Rotation paths and how fast each direction turns (degrees per step)
Each turn is a multiple of 5 degrees from 10 to 175, or 0.
Each row of a path follows its step; steps can be skipped.
Rotation 1:
step 0: [-12.9  -9.8  19.4 -19.9  10.6  25.4   0.0  -5.1  -8.2 -14.9 -12.3  -9.9
  17.9  -2.5   0.7 -29.5  -4.7 -17.4  -9.3   6.2 -27.1 -16.5  14.1  -4.1
  10.4   7.6 -16.7   6.9  -9.1  21.8   4.4 -17.6  -0.5  -3.4  -3.8   6.0
  -2.2   2.2 -24.2   8.6  17.7  12.3  11.0  12.9 -10.0 -23.5   7.4  -5.0
   1.1   5.9  -0.4  -0.4  13.1   7.2   2.1 -12.0 -22.9 -13.4 -14.9]
step 4: [ 14.4 -15.8   2.1 -12.2 -17.9  15.4  -2.8 -18.2  -0.5  23.7   5.5  15.3
   7.8   1.0   5.0  -2.1 -11.5  15.0  17.4  -1.8   8.9   7.6  16.7   5.6
   7.5 -10.1  20.2  15.4 -19.8  -7.8  15.3 -13.9  -8.3  -6.6  29.0  -4.4
  -7.5  -3.2  -7.9  -7.1  -2.9   7.7  19.0 -15.0  -8.4  -6.8   4.9  -1.9
  -5.2   5.4  10.7  -2.4  33.4   2.6  36.1   0.7 -18.4   1.8  -0.1]
step 6: [  2.7   8.4 -11.1 -14.9  12.0   4.3   3.0  31.8   5.8   0.5  12.5   5.9
  18.3   9.2  -9.7 -17.1   2.8 -15.0  -3.7   3.2 -10.3   2.5  15.3  19.3
  -3.7   5.1 -23.3  -2.5   1.8   4.0  23.7  11.4 -31.1  -1.5  14.1  -7.4
 -10.9   1.9 -17.0   8.3  26.6  11.0  -5.6  23.1 -10.5 -14.5   1.7  17.7
   2.6  -4.8   1.2  -8.5  17.5   2.6   6.4  -3.9 -28.5  -5.2 -12.9]
step 10: [-13.4 -15.4   9.6   1.9 -16.8  20.9 -11.8  10.7  -2.6  26.9  -7.8   6.6
  -2.5  14.4   8.7 -25.5  -6.9   4.4   2.4   3.3  -6.4  -5.0  14.6  18.9
  -4.4   5.9 -10.2  -0.8 -26.4  -0.4  -7.4 -25.3   4.6   3.7  13.8   0.2
 -36.2 -14.9  -6.4  -3.2 -24.9  -6.1   9.5  -3.4  -7.7 -18.1   4.6  -5.4
   0.4  20.0  -8.1   3.5  19.2 -10.5   8.8  13.1  -9.9 -13.1  -3.2]
step 11: [  3.9  11.5  -4.1   9.7  13.7  18.3   3.1 -15.1  -4.5  -4.7 -38.8   3.2
  13.6  -2.6   9.1   0.7 -15.5  -7.5  -9.8  -9.3  11.6  -7.7  -2.7  21.2
  -6.0   0.7  -0.6  -1.4  10.0   4.8  11.1  -2.8   7.2   8.7  30.7  -8.7
  -4.5   1.6   8.9 -20.4   5.1  10.3   9.7  -3.1   3.6  -0.4  -2.8  -3.9
   4.7  -6.9   1.2 -27.4  15.5   9.8  18.4 -18.5 -41.0 -11.2 -11.6]
step 13: [-12.2  -6.8  -9.2  12.1  18.9   6.8   8.8   8.2  12.2  23.5  -6.0   6.9
  -3.1  -1.1   8.1 -31.2   3.0  -2.7  12.8   7.3  -6.0   0.8  26.4   7.1
 -20.8  30.4  -7.1   5.9 -25.4   7.0 -15.2 -12.6 -16.8   6.5   2.9 -10.6
  -5.6  -0.6 -10.6   0.0  -7.1  15.9 -15.0 -11.0   3.8 -26.0  -2.0   3.1
 -11.7  15.6 -10.2 -20.6  14.4   6.1  17.2  19.6  -6.5 -11.4   1.1]
step 16: [-14.4   9.3  -1.9  -3.7  -0.1  11.7  16.1   8.2  -2.2  39.9 -10.1   2.3
   5.5  -7.4  -1.4  -7.8  15.9 -10.7   3.6 -12.3 -14.2   9.6  12.1  17.3
 -11.2   2.9  -7.1  10.0 -15.3  -6.4  -7.3 -10.9  -6.2  -9.2   8.2  -4.8
   2.0 -19.5 -27.5 -11.2   6.6   7.5  23.0  -9.9   8.9 -14.6   3.7   3.7
   7.7   5.3  -3.1  -8.3  24.6   9.0  -1.3  25.5 -29.5 -17.5  18.5]
step 17: [  2.1   3.9   8.1  -4.8   0.0  29.7  -0.5  -9.6  19.7 -13.5  -6.5  -3.2
  18.1  -1.4  -2.9 -31.2  -7.0 -15.1 -21.1 -10.7  -9.5   2.0   7.7  21.8
 -11.9 -15.0  12.0  -8.4  12.0   4.2   8.3  -2.0  16.6 -17.1  -1.2  -3.5
  -8.9  -5.9   7.0   3.2 -18.6 -15.5  -3.9   3.5  -1.3 -14.2  -9.5   1.5
   3.5   8.6  17.0 -10.3  18.9 -10.9  30.9  -5.3 -32.7   8.4 -16.5]
step 23: [-14.7  -1.5  14.0   6.5  -7.1  27.0   9.5   3.2   4.5  -2.0 -14.3   4.1
   9.0 -10.2   7.5 -27.4  10.0 -28.1 -13.5   5.1   7.8   3.2  15.5  10.2
  -2.5   6.1   1.9  -2.1  10.5  -5.4  13.2 -17.0 -23.8  16.3  -7.7  -6.8
 -12.8   4.5 -16.1  -8.4 -19.4  10.7  -2.4  -7.0   0.4  10.1   3.2  27.1
   8.1 -13.8  22.1 -14.2  27.8   6.0  10.7   0.1 -17.8   7.0 -12.1]
step 28: [  1.8 -12.1  -6.2  19.9   8.0   5.8  -3.2  10.0   0.1  13.9  -9.7   7.2
  -4.1   3.1  -4.9 -19.6   7.7 -26.4  12.1  13.4   4.3   0.8  11.0  22.4
 -26.2   5.2  -3.0   9.2 -33.5 -17.9  -4.2  10.3  14.0 -18.6  24.7 -23.2
   7.3  -8.6  -4.9   1.6 -10.5   4.3   5.1   0.6   5.9   0.1  12.3   1.3
 -11.8   7.4  12.7 -12.9   3.9  24.0   8.8 -16.1 -24.1 -12.9 -17.2]
Speeds:
[  0.4  -1.0   4.9   4.4   2.8   5.2   3.6   2.5  -6.2   1.4  -3.9  -1.7
  -7.1   2.7  -2.1  -1.7   0.3  -1.1  -2.3   2.7  -0.1  -1.1  -1.2  -2.8
   2.8   4.6   1.2  -1.2  -0.3  -7.6  -4.7  -7.3  -6.5   1.6   0.1   5.0
   3.8   0.7  -1.7   0.6  -2.4  -3.9   1.3  -3.1   4.0  -2.0   2.5   2.5
   2.0   1.5 -11.2   1.5   1.1  -1.7   5.1  -1.9   6.7  -0.6  -2.2] : 135
[ 4.2  3.6  2.0 -4.3  2.0  2.4  4.5 -4.4 -5.4  4.5  9.1 -0.5  1.6  2.9
 -3.2  0.1 -5.6  1.5  0.0 -7.2 -4.9  0.7 -1.9  1.0  2.7 -3.2  8.7 -4.2
  3.9 -1.5  3.4  3.4 -0.8 -1.9  1.2  3.1  0.1 -2.6  3.5  3.0  4.2 -4.3
  1.1 -7.4  2.4 -4.9  1.7 -5.6 -3.2 -1.1  2.2  2.9  1.8 -1.5  0.8 -2.9
 -0.9  3.2  3.1] : 145
[-3.1  1.5 -1.3  2.4 -1.2 -2.9 -3.8  2.7 -4.3 -7.9 -0.2 -0.5  1.9 -0.4
 -6.0 -1.4 -0.6 -0.9  3.8 -7.0  1.6 -3.9  6.4 -5.7  1.2 -3.0  0.3  2.1
 -0.8  4.0  4.9 -5.0 -6.9  1.1  0.1 -1.5  0.0 -1.9  3.4  0.6 -3.6  5.5
  6.2  0.0 -3.3 -5.9 -1.6  3.7  2.9  2.3  0.4 10.1  4.6 -2.0  0.8 -0.2
 -1.4  3.9  1.4] : 175
[ 8.2  8.6 -0.4 -3.9 -1.6 -2.6 -3.1 -4.6 -0.1 -0.3 -0.7 -5.2 -5.3  0.9
  4.7  2.1  3.2 -1.1 -3.6  5.2 -7.4 -1.4  0.2 -1.7  1.4 -5.8 -0.1  2.7
 -1.1 -3.8  3.0  3.3 -3.3 -4.5  4.5  3.3 -1.3 -4.9  1.9 -1.8 -4.3  4.4
 -4.9  4.1 -0.4  2.1 -4.0  3.1  1.6  3.8  0.7  1.7  0.1 -0.9  8.8  2.0
  0.7 -0.4  2.7] : 140
[-4.1  4.1 -3.2 -2.5  2.7 -1.7 -4.9  3.2 -6.6  0.1  2.4  0.2  0.5  2.8
  4.2 -3.3  0.0 -1.3 -3.8 -2.0  1.9 -9.1 -0.7 -0.1  0.1  5.4  3.2 -2.4
  5.3 -2.8 -5.9 -0.9  0.2  6.2  5.3 -1.2 -7.2 -3.2  0.7 -2.1 -4.2  5.5
 -3.4 -1.3 -6.6  3.9  6.8 -4.8 -0.1 -2.2  0.5 -1.8 -2.2  5.6 -0.3 -0.7
  1.3  1.9  1.3] : 25
[ -2.0   1.1  -2.3  -3.4   4.5   1.9   0.9   0.9   1.6  -6.4   2.0   7.7
   1.6   3.6   1.1  -1.9   3.9   7.2   1.2  -4.0  -2.0   3.0   5.2  -0.2
  -2.7  -3.8  -4.1   0.6   0.9   1.1 -12.6   3.2  -1.6  -2.9  -0.6  -3.6
   2.3  -1.7   1.0   1.5  -0.6  -7.0  -5.5  -0.5  -4.0  -4.4   2.1  -0.3
   3.2   3.2   0.8  -0.8  -2.9  -5.2   7.2   1.2   2.3   0.3  -0.1] : 90
[ -0.2 -14.2  -8.5  -4.3  -3.5  -5.4   0.3   0.7  -3.0   2.3   0.9  -1.6
   0.9  -1.7   1.3   0.1  -2.1  -3.5  -3.5  -5.0  -2.0  -1.2   4.4   2.4
   2.8  -4.4   0.2   4.6   0.1  -3.2  -4.0  -0.5  -3.0   0.8  -0.1   0.3
  -1.4  -1.0   1.8   0.4   3.0   2.6  -1.8  -2.3   8.4   2.2   2.5   1.6
  -3.9   8.3  -2.0   1.8  -3.9   0.6   0.9   1.9  -2.0  -4.3  -2.0] : 120
[ 3.9  4.5  0.6 -0.9  3.4 -3.1  9.0  4.3  2.6  0.8  1.2 -2.0 -8.4 -0.6
  3.1 -4.3  4.2 -1.0  1.3 -1.8 -2.1 -3.0  5.3 -8.6  1.9  1.6 -4.7 -1.5
 -5.6  2.4 -0.5  0.9  1.6  1.6 -1.1 -1.5  2.0  2.8  3.9 10.4  1.0  1.2
  4.8  0.6  1.1  4.5  4.1 -4.7 -3.9  1.8  4.2  1.2 -2.7  3.1 -1.4 -2.0
 -1.2 -2.1 -2.8] : 55
